One vector is turned by the same rotation once a step. Each row is the vector after some number of steps, and that number follows the row.
The counts run from 0 to 507.
[153  96 140  67  89 165 118  90 117 134 149 103 109 155 110 127 115 105
 175 134 116 105 136 163 163 183  87 127 125 115 134  93 131 104 106 129
 132  91 174 127 115 102 124 146 136 118 137 110 107  71  85  94 143 130
 150 176 147 150 143 115 156 181 149 116 134 112 115 175 150  96 160 148
  99 128  90 140 147 129 135  89 126  77 108 108 181 172 132 122] -> 53
[124  86 115 155 102  81 130 155 144 114  88  97 127 130 123 126 149 146
 136 121 165 138 160  94  94 134 125 155  94  80 117 132  99 107 131 171
 175 134 114 107 149  67 126 136 140 130 140 132 142 118  89 116 181 148
 118 122 141 145 147 166  66 166 100 124 102 147 137 114 139  85  96 114
 127 112 132 151  91 134 111  95 170 162 108 187  97 132 159 162] -> 221
[178 146 190 119 102 147 108 133  74 161 148 132 136 108 114 148 141 140
 123 134 135 108 123 128 174 157 135 142 141 132 154  98 122 133 147 125
 135 108 173 140 122 142 161 149 130 110 173 144 128 120  95  93 185 136
 147  90 131 134 149 113 151 179 121 162  86 124  99 178 185 115 159 138
  85 149 128 145 142 129 135 130 131 144 123  93 156 183  91 143] -> 63
[118 160 142 176 145  96 127 163 119 145 104  99 136 138 129 105 110 117
 109 127 164 158 126 115 134 106 106 117 162 112 139 128 152  93 145 155
 173 147 110 105 137 107 164 171 137 144 103 170 130 153 115  79 146 151
 161 118 144 114 115 130  90 116  78 147  99 174  90 171 182 142  98 145
  87  88 134 173 170 137 110 136 135 141 147 140  93 159 168 133] -> 341
[135 124 153 149 105  95 122 182 145 119  86 120 157  98 131 139 141 133
 123 112 206 143 143 112 122 102 107 169 116  93 129 135 149  64 110 144
 163 146 136 122 162 136 154 133  92 100 101 157 158 131 109 117 153 105
 131  74 142 143 140 123  66 167  79 159 105 164 127 109 136 101  67 136
 132 141 121 153 104 105 129 121 147 189 120 159  88 162 111 158] -> 3
[148 168 150 126 147 113 102 138 144 128 171  44 126 156 128 154 142 120
 153 101 126 127 123 116 137 154 105 108 145 103 106 168 152 101 130 164
 145 133 173 116 132  65  90 141 112 115 158  99 101  95  77 102 140 134
 165 133 129 150 121 135 104 120 130 154  93 124 141 161 213 125 181 126
 107 122 172 125 161 111 132 127 112  89 129 115 141 111 168 121] -> 473
[141 137 143 166 124 104 116 180 142 120  91  96 146 107 130 134 143 139
 112 119 207 155 140 103 135 104 118 156 119 100 132 145 157  77 123 165
 167 123 119 113 161 113 152 119  92 130 106 130 141 129 115 104 158 123
 144  68 129 145 147 137  80 152  92 145  89 157 120  94 137 112  80 111
 136 101 146 161  93 120 145 140 168 194 123 154  90 150 117 176] -> 4
[147 110  99 127 112 149 116  90 117 118 145 109 135 152 121 151  92 151
 164 152 105 136 162 114 170 197 106 144 109 130 140 112 108 134 163 155
 149 106 194 147 148  73  95 110 151 110 138 101 107  87 111  96 149 155
 105 130 111 139 174 136 114 159 160 135  80 136  84 106 135 125 163  89
 122  95 146 151 114 137 154  75 176 119 120 113 124 118 164 158] -> 290
[138 171 109 112 146 112  83 102 118 151 155  74 139 108 116 135 122 155
 149 105 123 175 156 140 137 205 130 132 137 107 136  80 128  84 172 152
 151 137 182 135 133 108 100 132 114 137 120 144 125 100 114 116 112 148
 127  97 161 121 125 115 112 168 124 155  92 152 103 189 141 128 143 150
 114 116 164  89 148 127 135 113  83  83 138 116 101 144 126  76] -> 411
[ 98 101  75  85 100  73 124 127 181 136 141 109 152 114  70 119  80 134
 184 138 151 125 175  86 133 180  95 132 104 110 129  90 116  75 175 136
 158 151 166 146 168 118 107 119 144 117 143 146 113 145 111 119 124 161
 119 171 139 125 154 162  74 151 105 122 145 131 119 121 129 117 129 157
 142 143 106 139 151 122 116  52 127  99 136 142 139 135 152 145] -> 501
[107 162 114 167 150 111  98 138 137 137 158  71 162 130 133 138 134 156
 144 119 133 170 123 103 163 189 142 120 127 119 112 116 164  73 182 170
 130 109 138 126 138 105 124  83 107 111 106 177 113 161  93 109 133 145
 136  69 153 104 158 140 117 123  90 132 112 132  96 144 131 145 112 128
 107  92 164 101 122 105  95 116 114 138 164 127  82 150 132 165] -> 104
[140 143 164 162  82  89 107 170  85 121 119 107 150 101 141 148 136 166
 134  91 136 140 140  98 149 142 144 114 116 117 100 114 128  86 151 148
 116 127 135 114 129  96 157  93 125 137 129 157 151 156 112 142 166 134
 102  80 146 125 173 132 102 162  92 121  78 173  95 145 139 103 145 121
 114 105 147 148 124 125 110 134 128 171 151 154  80 190 128 141] -> 310
[152 174 203 163 111 112 167 179 127 110 122  81 133 127  99 132 151 100
 116 124 169 167 132 116 167  96 123 105 115 142  95 118 160  63  71 163
 146 113 132 103 160 113 116  90 103 117 117 136 138 143 124 116 154 130
 153  93 121 135 126 131 108 132 109  97 134 135 120 132 152 116  91 147
 104 118 151 168 150 130 130 108 125 155 145 132 117 186 112 181] -> 243
[161 135 124 111 114 118 113 119 171 122 143  60 146 119 143 124 138 100
 148 117 144 136 130 145 135 119  77 156 164  76 101 108 165  42  98 161
 196 176 113  99 141  96 123 125  51 110  89 111  80  75 109 137 102 137
 157 139 121 152 135 131 117 158 107 152 152 120 131 130 118 140 102 147
  97 119  92 118 142  84 146 116 145  99 126 134 102 134 147 144] -> 328
[171 115 140 136  81 179 165 151 147 144 171  89 136 137 152 153 130 112
 158 150 183 121 122 105 178 145 107 145 141 112 122 143 175 110 107 138
 163  98 160 140 164  85 117 127 143 106 143 147 120 101  60  90 166 106
 159 144 136 142 128 129 132 128 164 133 111  95 145 115 163 103 103  97
 110 143 118 158 109  92 128 120 166 181  95 122  90 125 140 178] -> 146
[108 119 110  81 150 124 107 102 164 149 156  74 117 162  76 111 100 131
 161 116 151 145 156 148 137 162  73 138 119 100 124 130 147  74 138 115
 161 122 157 145 119  92 109 151  99 120 124 122 124  72  93  94 115 108
 174 165 149 125 123 121  94 157 137 136 149 128 132 155 154 127 132 167
 145 142  99 119 157 111 151  91 109  74 126 104 173 137 164 102] -> 261
[129 106 163 137 136 131 124 151  71 109 121  99 131 153 134  91 137 131
 144 153 140 117 111 135 127 142 111 130 117 135 128  89 115 137 136 144
 153  98 118 104 101 136 160 186 153 133 126 171 148 128 106  67 163 144
 152 116 166 139 135 115 115 169  77 162 103 164 120 194 170 110 152 131
  94  87 129 168 146 150 110  79 140 109 127 143 144 185 142 124] -> 127
[126 170 146 150 135  82 131 132 114 153 163  68 157  90  86 120 133 162
 111 125 123 183 159 120 155 159 123 161 129 126 114  73 107  69 153 151
 189 147 110 158 135 140 119 103 104 140 111 142 105 120 137 127 137 112
 130  67 132 111 156 144  91 171 127 145 143 149  83 175 143 146 103 154
 132 131 153 106 136 127 150 102 105 114 162  99  78 174 111  96] -> 99
[166 158 113 113 103 157 112  93 124 117 182  68 143 133 167 159 109 130
 156 118 129 123 137 139 162 168 128 147 124 125  92 143 142  95 132 157
 160 117 164 137 170  75 131 110  98 105 129  79  96  72 109  91 102 137
 117 113 129 152 152 134 112 120 160 152  91 141 123 112 130 139 151  86
  83 105 172 148 102  85 164 126 189 133 103 108 104 123 124 144] -> 83
[170 101 157 153 134 146 173 118 126 131 126 137 126 158 111 132 137 103
  94 146 156 136 143 130 121 162 129 127 158  87 158  86 161  94 150 160
 176 121 146 119  86 139 138 135  87  81 109 136 106  80 114 114 151 133
 148 103 109  98 155 149 148 159 170 142 159 120  86 110 164 127 132 179
 102 104 136 135 155 128 121 118  72 118  86 113  98 171 162 145] -> 446
[166 133 149 138  98 142  97 156 138 114 153 105 163 109 134 166 140 114
 174 102 141 119 171 113 171 160 130 131  84 111 113 139 187  78 143 131
  79 110 204 144 138 103 120  93 100  62 138 113 132 117  63 109 118 124
 150 125 143 136 130 124 131 140 114 120  82 109 146 130 160 101 159 150
 106 163 140 140 159  77 121 130 129 170 123 117 130 152 136 156] -> 386
[175 133 153 125 109 147 107 153 129 110 129 122 149 127 136 166 128 119
 177 101 156 125 170 136 144 156 130 115 104 124 108 142 186  78 122 124
  57 117 216 129 141 102 113  85 100  75 121 116 156 117  90  93 115 130
 141 114 146 151 143 118 120 147 126 114  71 132 136 116 144  91 155 147
 112 155 142 167 157  90 143 130 126 158 123 142 123 156 124 170] -> 387
[145 141 139  99 124 139 126 130 105 106 136  87 118 134 118 109 125 128
 164 116 154 142 100 171 112 144 110 123 138 125 102 103 121  77  90 159
 164 149 145 117 133 134 156 170 121 133 112 174 137 121 168  87 126 131
 145 121 178 167 163 104  73 159  86 182 117 178 122 193 128 125 129 113
 116 107 134 169 143 130 115  90 118  71 133 157 126 164  93 103] -> 335
[112 135 138 136 124  90 137 153 123 178 140  88 129 124 128  93 131 128
 125 120 182 157 118 131 115 104  98 142 171 114 126 116 143  79 141 143
 202 143  86 123 119 135 187 192 129 148 120 178 121 126  91  91 141 130
 171 117 157 119 123 135  77 141  95 167 147 139 125 196 171 139  78 155
 103 123 108 138 139 120 118 134 123 137 139 132  90 160 121  97] -> 339
[141 129 168 161  92 160 161 168 102  95 110 107 122 158 133 122 146  63
 128 133 175 139 149 122 129 143 131  90 115 100 136 103 184  91  99 169
 130  84 158  92 127 107 127 128 105  86 102 133 157 122  97  89 164 144
 123 125 137 136 124 128 153 136 147 113 112 135 114 122 155  92 136 160
  95 107 139 183 142 123 100 113 116 147  99 140 103 206 157 161] -> 450
[109 153 114 116 123 107 138 132 164 122 152  60 126 146 129 156 128 143
 139 107 181 157 121 105 124 152 124 102 152  87  94 147 138  69 139 193
 193 149 134 102 163  61 107 102  78 133 140 133 103 104 101 117 143 116
 131 137 124 137 155 155  81 113 113 153 131 137 118 117 148 137 104 106
 132  65 161 129 123 115 103 115 118  93 114 145  83 109 182 138] -> 15
[142 124 115 150 151 140  89 133 149 101 167  40 153 151 152 152 137 134
 163 104 150 147 121 144 134 187 116 138  88 104 100 142 171  76 143 158
 138 100 173 118 144  86 102  94  79 109 104 131 118  88 100 115 101 129
 130  80 156 120 148 126 133 141  87 150  95 151 139 111 123 111 131 118
 136  89 175  93 109  85 123 104 134  97 139 144 113 146 123 144] -> 322
[172 124 149 106  83 128 139 141 143 106 135 114 162  98 108 141  85 122
 153 113 146 121 196 128 160 102  87 161 101 130 107 115 153  58  87 114
 154 153 156 143 172 126 136 116  73 117 117 102 139  91 140 126 114 103
 120 147 130 172 158 133  93 173 128 134 120 147 149 112 126  98 119 138
 140 183 101 151 143  99 198 100 162 138 119 116 125 137 114 154] -> 392
[114 142 173 130 109 127 103 152 113 176 121 113 135  88  96 128 109 147
 123 134 172 142 186  94 158 155 102 159 104 122 152 129 139 105 185 125
 158  87 140 135 151 135 129 124 112 140 135 133 141  90  81 105 187  81
 145  77 124 113 130 150 128 189 134 116  95 128 118 143 185 102  89 146
 118 150 125 129 103 137 172 147 147 191 121  91 119 168 125 130] -> 68
[127 156  84 158 113 149 134 130 117 134 133 105 180 116 146 108 112 126
 132 128 113 162 177 130 176 144 130 136 139 102 123  77 168  77 104 165
 112 155 155 125 132 103 132 104 120  97  85 135 134 165 115  85  89 178
 122 151 131 140 123 111 109 112 115 140 100 136  81 147 105 154 113 138
  73 126 135 171 150 105 123 106 156 148 139 120  59 145 152 140] -> 418
[168 112 141 147 129 205 141 135 122 140 114 118 120 158  94 146 138 118
 120 159 156 160 131 139 169 197 118 149 120 119 171  97 137 106 106 161
 145 115 203 111 129 114  63 116 126  83 116 141 124  93 107 104 185 102
 155  94 113 143 118 110 146 166 152 126 117 106  99 128 160 104 139 137
 160 108 152 144 143 143 124  93 110 109 116 107 108 139 143 148] -> 140
[143 129 133 129 122 122 167 101 137 107 126 107 105 172 109 155 131 146
 105 142 125 157 148 119 122 164 128 155 126 101 111 118  96 113 131 168
 196 126 152 119 114 105 100 136  93  95 134 105  79  65 120 111 162 116
 131  79 104 130 179 147  92 175 152 155 146 119  85 106 152 140 135 119
 137  75 159 142 145 143 128  76  89  73  96 126  89 134 151 124] -> 228
[172 123 147 180 124 144 113 117 101 127 123  98 145 114 182 125 152 122
 112 171 135 129 125 128 166 157 132 174 127 124 165 100 136 126 117 143
 158 111 136 125 151 120 135 125 155  97 112 129 116 112 108  86 149 177
 141  70 136 145 134  99 143 156 120 153  80 141  95 133 129 133  94 105
  77  99 144 149  85 113 128 109 192 182 122 114  92 153 110 188] -> 213
[167 117 100 109 116 129 112 136 143 121 111 145 157 118  96 182 106 144
 151 122 163 127 172 126 135 162 120 156 100  96 150 117 138  89 148 136
 127 166 223 141 157 115  83  92 118 103 141 127 133 110 116 129 139 114
 103  98 109 145 168 134  81 176 125 141  88 147 114  99 146  93 142 128
 157 140 155 140 148 115 154  97 107 109 130 118 121  95 123 159] -> 76
[169 139 199 142  76  81 147 123  92 108 120 126 129 101 104 147 102 104
 116 119 130 148 181 125 125 133 127 140 124 123 123  74 106  75 122 132
 182 131 120 119 141 135 162 125 107 127 108 107 123 107 155 149 156 132
 101  84 126 132 167 157 105 199 159 127 111 179 104 129 133 103 124 158
  90 143 139 155 131 146 173 104 112 148 115 129 117 184 100 115] -> 305
[129 171  93 135 106 131 127 123 160 171 148  91 163 102 125 114 122 126
 132 105 140 169 163 125 180 175 130 138 170  89 125  77 169  57 157 170
 151 157 141 133 138 101 132 103  94 120  84 143 124 135  97 117  96 156
 144 133 134 122 111 117 134 134 131 137 128 105 107 158 118 151  84 148
  68 118 130 135 135  76 112 138 139 155 137  92  47 132 148 124] -> 416
[122  88 150 123 134 126 107 148 123 174 119 111 114 137 100 109 136 137
 127 132 180 139 140 128 120 178 100 167 122  96 165 112 120 100 153 125
 187 110 123 114  85 129 125 179 138 124 112 183 128  80  84 102 188 110
 162 105 158 104 130 137 120 189 114 149 128 134 104 179 177 102 112 177
 136 127 114 124 138 145 114 113 104 127 116 131 118 173 143  93] -> 131
[105 113  85 127 103 133 117 122 124 127 118 105 166 133 120 121 101 169
 165 149 110 130 200  87 156 174 110 155  86 101 123 128 121 122 160 148
 114 104 177 147 142  67  99 116 146 101 130 103 147 115  80  84 136 153
 116 155 122 143 141 135  97 153 121 111  88 118 117 131 122 108 134 104
 117 121 128 173 136 124 132  83 199 158 122 128 112 119 185 156] -> 288
[181 154 157 104 104  86 122 101 131 128 161  80 128  98 132 160 115 110
 137 121 157 125 156 126 121 151 145 136 152 124  97 106 111  66 117 128
 207 162 154 128 180 129 150 138 101 132 134 112  79  97 141 140 113 142
 125  82 141 140 155 163 118 166 160 176 123 175 122 132 150 129 120 136
  80 134 157 138 105 107 159 119  99 122 104 137 109 128  86 120] -> 88
[154 129 159 174 123 133  88 161 117 143 134 102 158 102 124 171  98 157
 139 132 134 141 162  94 158 167 110 139  95 111 150 142 146 118 174 150
 131 116 183 140 157  84  93 109 141 131 141 113 144 116 101 130 168 133
 119 103 115 130 137 146 117 158 129 124  47 156 100 111 165  99 155 105
 130 118 170 124 125 134 167 133 166 152 144 108 107 141 165 150] -> 72
[118 135 160 144 100 149 141 141  74 129 137 145 132 167  86 155  98 177
 142 115 124 145 160 100 155 162 109 114 104 135 105 132 113 125 163 134
  98  83 175 131  93 106 139 125 136 111 136 132 147 109 106  80 182  93
 121 102 130 121 178 115  90 162 120 120  91 144  67 140 178 112 183 131
 127 106 132 175 172 148 148 107 121 145 141 116 130 181 162 120] -> 377
